In the rows, zero is written as 128.
Each path is a new rotation, seen through one point. The rows after it are directions, each followed by how far the rotation turns it, in degrees a step (0 if it stays put).
Each turn is a multiple of 5 degrees from 10 to 175, or 0.
Path 1:
[145 142 124 120 120 124 129 118 136 122 131 125 148 121 131 121 127 118
 119]
[134 127 117 127 122 116 123 120 145 124 141 133 145 120 119 125 128 120
 118]
[150 133 123 124 125 120 125 122 128 122 139 127 144 130 126 123 121 130
 110]
[140 139 119 133 121 123 132 118 144 129 134 127 145 116 134 123 128 118
 121]
[136 133 122 116 125 115 122 123 132 117 140 127 151 123 118 121 125 124
 119]
[150 125 114 130 120 128 126 119 140 129 142 128 142 129 131 127 123 124
 110]
[145 145 129 126 129 118 128 120 135 122 134 124 148 117 131 119 122 126
 121]
[135 131 115 125 118 118 130 123 143 124 141 132 148 124 122 129 129 116
 119]
[153 128 122 118 125 122 125 113 133 120 134 123 142 123 124 121 122 127
 114]
[141 139 121 136 124 119 126 124 143 131 141 130 145 118 133 125 128 121
 111]
[142 134 119 116 120 116 131 123 133 118 136 127 154 129 124 121 125 128
 124]
[129 127 126 134 120 125 127 132 123 126 124 124 129 122 124 132 122 126
 126]	0
Path 2:
[109 123 127 141 131 115 133 139 131 137 142 126 134 127 127 130 123 135
 154]
[131 131 128 137 138 112 127 145 117 135 135 127 120 121 136 121 132 123
 151]
[109 110 132 129 121 119 122 142 123 136 144 129 129 123 136 122 131 122
 141]
[127 127 137 123 140 122 122 145 121 140 151 120 131 125 130 139 116 126
 146]
[110 126 125 134 136 117 138 138 131 132 143 116 123 131 140 123 123 126
 146]
[122 123 133 139 130 114 127 142 127 142 139 132 129 123 127 125 133 132
 154]
[121 116 128 127 133 113 121 143 114 128 137 122 121 123 143 122 125 115
 143]
[117 113 134 125 130 128 127 142 131 141 155 125 133 123 132 130 129 126
 144]
[119 137 132 130 143 111 127 141 124 132 144 121 125 128 136 131 117 130
 146]
[117 117 122 141 130 119 141 140 130 136 140 125 129 124 136 116 130 125
 153]
[123 124 137 129 130 112 117 146 119 137 142 134 123 121 132 124 134 128
 146]
[121 133 129 125 130 122 125 128 125 122 126 127 123 131 134 126 128 127
 124]	160
[122 128 130 129 135 129 126 127 128 124 130 125 127 119 125 128 131 125
 136]	0
Path 3:
[126 129 122 120 126 133 131 121 116 122 125 121 125 140 116 139 141 108
 121]
[132 140 131 127 120 122 125 120 122 116 135 127 120 133 115 139 142 103
 131]
[138 125 128 120 129 130 132 125 114 116 131 128 122 133 123 143 148 110
 127]
[129 131 123 126 123 134 129 123 120 118 127 123 121 140 114 134 141 103
 119]
[135 135 135 128 124 125 124 126 123 113 135 129 120 133 122 137 141 102
 129]
[134 118 127 123 131 134 127 129 112 112 126 127 124 136 124 138 144 108
 123]
[130 129 127 129 119 130 124 121 123 117 126 123 121 144 116 131 136 102
 121]
[140 124 138 128 126 119 125 128 119 109 132 130 119 135 123 135 143 105
 131]
[133 118 127 125 128 129 126 128 111 115 124 126 127 142 123 137 141 106
 121]
[132 129 132 132 122 120 122 122 121 115 128 123 120 145 115 133 134 103
 127]
[138 119 133 125 131 118 128 126 115 111 131 128 121 138 125 140 141 108
 132]
[134 132 133 130 128 121 127 129 132 124 134 132 125 123 130 129 129 128
 135]	130
Path 4:
[135 127 119 148 134 122 108 130 133 113 135 131 118 122 141 123 138 130
 130]
[139 124 131 128 120 124 129 128 138 122 136 130 104 123 137 124 128 108
 122]
[149 130 119 134 125 129 122 114 119 125 137 142 131 115 138 115 131 116
 129]
[142 126 111 123 130 135 134 121 129 112 136 139 105 137 130 119 129 126
 137]
[135 137 121 140 136 134 126 117 132 121 134 133 125 117 136 132 127 104
 146]
[144 135 114 134 131 137 131 144 130 119 123 132 114 115 138 124 137 127
 139]
[129 127 123 148 132 121 113 125 136 116 135 123 111 121 143 125 135 120
 132]
[147 130 134 130 116 125 130 136 129 124 132 134 109 118 143 123 128 110
 119]
[145 124 113 141 124 124 121 114 123 121 138 140 125 120 136 114 137 126
 127]
[141 128 124 121 129 138 134 120 135 111 137 141 106 135 130 126 123 113
 135]
[141 132 116 135 132 133 130 118 130 125 131 135 131 111 132 125 131 107
 145]
[131 128 120 120 135 129 126 124 131 133 129 131 130 129 124 126 123 126
 129]	55
[128 133 133 132 133 129 119 124 126 126 130 133 135 128 131 130 126 129
 128]	175
Path 5:
[128 126 149 118 110 125 130 147 126 129 124 129 115 126 144 134 129 138
 118]
[124 121 134 126 114 131 127 140 114 131 133 128 109 117 147 147 135 133
 120]
[134 120 138 118 111 122 126 140 127 136 123 130 112 125 133 148 142 132
 120]
[129 127 143 132 116 124 125 138 136 125 129 132 110 113 141 146 133 127
 116]
[135 124 148 123 106 121 120 138 123 125 122 123 118 122 143 139 129 133
 116]
[124 127 142 123 112 131 131 148 122 129 130 129 110 125 145 139 133 139
 119]
[131 117 132 120 110 130 127 138 117 134 126 128 110 120 140 148 139 132
 120]
[132 123 145 120 114 122 127 141 141 131 122 133 106 120 133 145 139 130
 118]
[131 127 144 132 114 123 120 136 129 121 128 127 113 113 146 145 129 128
 113]
[129 126 147 119 109 122 127 144 126 127 121 125 118 128 141 138 129 139
 119]
[123 125 136 124 112 135 131 143 117 134 131 129 109 121 144 145 134 137
 121]
[135 123 128 123 123 124 124 124 124 128 122 124 134 131 125 129 129 129
 128]	155
[125 128 130 124 132 129 134 127 128 123 122 130 134 123 131 133 133 132
 122]	0
[124 127 126 125 126 133 131 132 118 131 130 126 129 132 131 125 127 134
 131]	80
